[-8.3 -2.9 24.8 -19.5 -7.7 0.6]
[15.5 4.8 -35.6 31.0 13.6 1.8]
[-1.5 8.2 -15.5 7.8 14.5 -0.7]
[-4.4 5.5 18.8 -13.6 7.4 11.1]
[22.9 4.8 -50.5 43.7 14.8 3.8]
[8.2 -9.4 8.5 1.5 -13.7 0.9]
[2.4 -16.9 42.1 -20.4 -27.9 1.5]
[8.9 3.3 -21.7 18.3 8.3 1.8]
[10.1 15.0 -50.7 35.0 29.5 1.7]
[11.0 -5.1 -8.5 12.7 -5.2 0.2]
=>
[-8.3 15.5 -1.5 -4.4 22.9 8.2 2.4 8.9 10.1 11.0]
[-2.9 4.8 8.2 5.5 4.8 -9.4 -16.9 3.3 15.0 -5.1]
[24.8 -35.6 -15.5 18.8 -50.5 8.5 42.1 -21.7 -50.7 -8.5]
[-19.5 31.0 7.8 -13.6 43.7 1.5 -20.4 18.3 35.0 12.7]
[-7.7 13.6 14.5 7.4 14.8 -13.7 -27.9 8.3 29.5 -5.2]
[0.6 1.8 -0.7 11.1 3.8 0.9 1.5 1.8 1.7 0.2]

[2.9 10.0 46.8 21.1 57.4 -12.3 30.2 13.2]
[34.0 7.7 -46.4 63.6 -46.0 22.6 5.9 -19.2]
=>
[2.9 34.0]
[10.0 7.7]
[46.8 -46.4]
[21.1 63.6]
[57.4 -46.0]
[-12.3 22.6]
[30.2 5.9]
[13.2 -19.2]

[-29.9 -4.9 -52.0 -21.7 11.9 4.8 13.0 -20.8 -4.9 -21.3 -41.2 18.6]
[-37.4 0.9 -66.2 -31.1 11.5 -20.1 9.9 -3.6 -0.3 -11.4 -40.2 13.3]
[-35.1 8.7 -44.6 -2.4 10.1 -1.1 5.8 -12.3 -8.4 -22.8 -32.8 7.4]
[-24.4 -6.7 -49.2 -4.4 9.3 2.3 5.4 -20.1 1.6 -17.9 -41.8 13.7]
[-15.4 17.6 -31.7 -8.1 21.0 5.2 19.2 -2.1 -8.4 -2.1 -27.1 -13.2]
[-29.7 10.4 -40.6 2.3 17.1 3.6 19.3 -13.8 -19.0 -4.9 -31.7 -1.1]
=>
[-29.9 -37.4 -35.1 -24.4 -15.4 -29.7]
[-4.9 0.9 8.7 -6.7 17.6 10.4]
[-52.0 -66.2 -44.6 -49.2 -31.7 -40.6]
[-21.7 -31.1 -2.4 -4.4 -8.1 2.3]
[11.9 11.5 10.1 9.3 21.0 17.1]
[4.8 -20.1 -1.1 2.3 5.2 3.6]
[13.0 9.9 5.8 5.4 19.2 19.3]
[-20.8 -3.6 -12.3 -20.1 -2.1 -13.8]
[-4.9 -0.3 -8.4 1.6 -8.4 -19.0]
[-21.3 -11.4 -22.8 -17.9 -2.1 -4.9]
[-41.2 -40.2 -32.8 -41.8 -27.1 -31.7]
[18.6 13.3 7.4 13.7 -13.2 -1.1]

[-22.9 -3.6 -2.8 -31.7 38.2 -59.7]
[-3.9 9.0 26.1 23.6 -11.2 -22.2]
[8.9 -5.4 36.5 -34.6 -9.9 -4.4]
[0.2 -10.8 -35.4 11.6 -57.3 -18.2]
[3.7 -25.0 27.7 -10.6 -27.6 -12.2]
[-33.7 -16.5 49.7 11.8 28.9 1.8]
[-56.2 1.8 54.3 23.2 -19.6 19.4]
[1.3 -23.9 12.3 -18.2 31.8 0.0]
[7.3 3.2 -37.0 54.6 15.4 -3.1]
[33.4 -11.3 43.7 1.8 -26.1 -0.2]
=>
[-22.9 -3.9 8.9 0.2 3.7 -33.7 -56.2 1.3 7.3 33.4]
[-3.6 9.0 -5.4 -10.8 -25.0 -16.5 1.8 -23.9 3.2 -11.3]
[-2.8 26.1 36.5 -35.4 27.7 49.7 54.3 12.3 -37.0 43.7]
[-31.7 23.6 -34.6 11.6 -10.6 11.8 23.2 -18.2 54.6 1.8]
[38.2 -11.2 -9.9 -57.3 -27.6 28.9 -19.6 31.8 15.4 -26.1]
[-59.7 -22.2 -4.4 -18.2 -12.2 1.8 19.4 0.0 -3.1 -0.2]

[4.0 0.3]
[28.0 62.4]
[10.0 25.9]
[4.1 2.2]
[-3.8 7.2]
[12.3 25.5]
[-4.6 -14.1]
[9.9 24.8]
=>
[4.0 28.0 10.0 4.1 -3.8 12.3 -4.6 9.9]
[0.3 62.4 25.9 2.2 7.2 25.5 -14.1 24.8]

[4.6 -4.8 -11.6]
[-22.6 -26.4 6.1]
[-15.9 24.5 18.2]
[-5.9 -1.3 -4.8]
[-29.2 1.7 -8.5]
[33.6 39.6 15.0]
[48.6 -14.0 5.7]
[3.1 24.0 -19.8]
=>
[4.6 -22.6 -15.9 -5.9 -29.2 33.6 48.6 3.1]
[-4.8 -26.4 24.5 -1.3 1.7 39.6 -14.0 24.0]
[-11.6 6.1 18.2 -4.8 -8.5 15.0 5.7 -19.8]
